One hidden turn or mirror swaps the rows below in pairs. Which row is each named row swapped with?
The rows were stretched afterwards, more along some directions than others.
Fevis: [-24  31  -1  -6   8  13 -13  -2 -11   7   1 -12  29 -28   4 -12   4 -19]
Rupid: [ -9  -7 -24 -12  20 -14 -11  16   0 -48  17 -30  27   1 -10 -38  48 -17]
zedo: [  7 -32 -11   3  31 -38 -27  -2  13 -42 -33  16   4  -8  28   3  34 -18]
roked: [-22  -8  12   1  10 -19   8  10 -19 -38  18 -54  55 -16  -9 -28  43   6]
kili: [ 11 -38  -4   7  39 -40  -8  -1  -2 -43 -27   0  19   3  28 -11  27 -10]
rono: [-36  -5 -23  17  30  23 -21   4  -4 -21   1  -1  29 -37  11 -28  20  -4]
Fela: [-14 -12 -17  32  15   8  -4 -14  -4 -20  10  -9  34 -17   7  -2   1  -5]
dogeb: [-28  19 -19 -11  16  15 -25   6 -18  15 -10   8  12 -23  20 -15  -6 -12]
leko: [-17   6  14  -2   4  -3  -8   6 -16 -29  19 -42  42 -22  -9 -21  37  -2]
talur: [-13 -11 -22  -1  11 -14 -15  19   4 -56  16 -28  23  -8 -17 -36  54 -15]
gof: [-12 -11 -23  25  13  16  -5 -12   4 -15  12   2  32 -11   1  -3  -5  -6]
zad: [-29 -20 -26 -29  18 -13   3   9   2  -6 -11  11  14 -10   4 -13  13  -4]
digaf: [-11 -27  25  -1  40 -17 -10   1  -8 -28 -36   8  42 -34  37   1  31  -2]
mipu: [-34 -29 -22 -45   6  26  -1  32  -9  -7 -15  25  22 -13  -2   4  -1  19]
tagit: [  2 -29  17 -12  24 -22 -17  -2  -8 -43 -43   6  31 -24  30  -6  32  -7]
Lifi: [  9 -25  -1  14  30 -41 -20 -16   6 -35 -26  11   7   3  25  -1  29 -11]
nalop: [-28 -24  -1  12   7 -43  31  -2 -15 -12  -6 -25  12  -2   6 -16  14  16]
zaf: [-23  -5 -24 -17  13 -16  -5   1   2 -23 -18  10   9 -14   1 -16  22  -5]
rop: [-16 -11 -28 -16  10 -11 -10   4   0 -14  -8  20  -3  -1  -2 -12  20   4]
Zakeg: [-23  -2 -21 -31  23  17  -6  42  16  -8  12   4  26 -11  -1 -17  36 -13]
kom: [-21 -16 -20  13  12 -31   1   4 -11 -52  26 -51  32   1 -10 -29  40  -3]
beb: [-36 -19 -25 -45  10  29  -7  33  -7  -7 -10  23  20 -15  -9  -4   3  11]
luk: [  6 -17   5  26  14   4  -2  10  33 -27   2  16  24 -28   1  24  42 -23]
sufez: [-22 -11  18   4  41  -1   1   5   5   9 -13  16  47 -33  37  19  20 -13]
minin: [  9 -47  -6  12  35 -37 -14   1   0 -44 -23   3  19   2  21  -3  22  -6]
Fole: [ -7 -28  -9 -16  33   1 -10  14  -3  -6 -28  25  23  -1  34  -1  -2  -3]
daf: [-28  -5 -15  25  29   9   4  17  36 -24  -5  20  23 -45   8  -7  55 -15]
Kizez: [-33  -6  11   4  47  -5  15   4  -3   7 -22   7  50 -38  34   7  13  -7]
Bosa: [-16 -19   2   7  16  22 -13  35  21 -13  -6  13   5 -37   2   2  42   3]
Viz: [-28 -22  -6  16  20 -42  31  -4 -15 -15   4 -29  24   0  -1 -12  10  22]
viv: [-29 -24 -11  14  16 -33  31   6 -11 -21   6 -14  16   1  -3 -14  30  25]
Mede: [-20  -7  14  11  41 -10   4  -1  -7   0 -17   9  49 -35  39   5  26 -19]
sal: [-31 -28   2 -11   5   6  13  43   2   3 -13  13  -1 -24  -6  -1  20  25]
tuz: [-24  -9  -2  -5  36  -1  13  25  10   7  -8  18  37 -28  22  17  25 -14]
Ribi: [-30 -27   1 -16   7  -1  10  42   4   5 -13  13   0 -21  -3   7  22  30]
fatig: [-25  -5 -17  10  17 -25   5  -1  -8 -47  29 -44  35   2 -12 -38  50  -4]
sazup: [-20  27   2   5  10   6 -19  -3 -16   4   8 -14  30 -30  13 -19  22 -24]
tola: [-15 -32 -13 -13  15  39 -12  23   8 -28  -5  20  34 -24   4   8  18  -5]
tok: [-22  -2 -15  20  27  11  -7  17  35 -25  -6  22  21 -49   9  -1  58 -22]
Lup: [-26 -26   5  -9  14  -6   9  35   0   9 -15  13  -2 -15  -1   9  12  27]
moson: [-16 -15 -11 -20  26   7  -7   6 -11  10 -39  26  20 -13  45  -8  -5  -9]
Fiten: [-26  -4 -16 -30  20  17  17  37  13   9  13   0  39 -15   4  -7  33 -16]
Ruro: [-30  27   5   1   8  15 -23  -2 -13   4   5 -11  28 -31  16 -16  17 -15]
tek: [ -2 -26  14 -12  29 -19 -22  -2  -6 -35 -42  11  38 -24  31  -4  28  -8]
fimib: [-22 -15  11  -3  16 -19  10  13 -17 -37  19 -54  49 -17  -9 -29  42  11]
Tila: [-30 -34 -22 -43  11  32  -3  37  -2   0 -12  33  18 -15  -7   3  -4  14]

Viz swaps with zaf
Fela swaps with tok
gof swaps with daf
rono swaps with luk

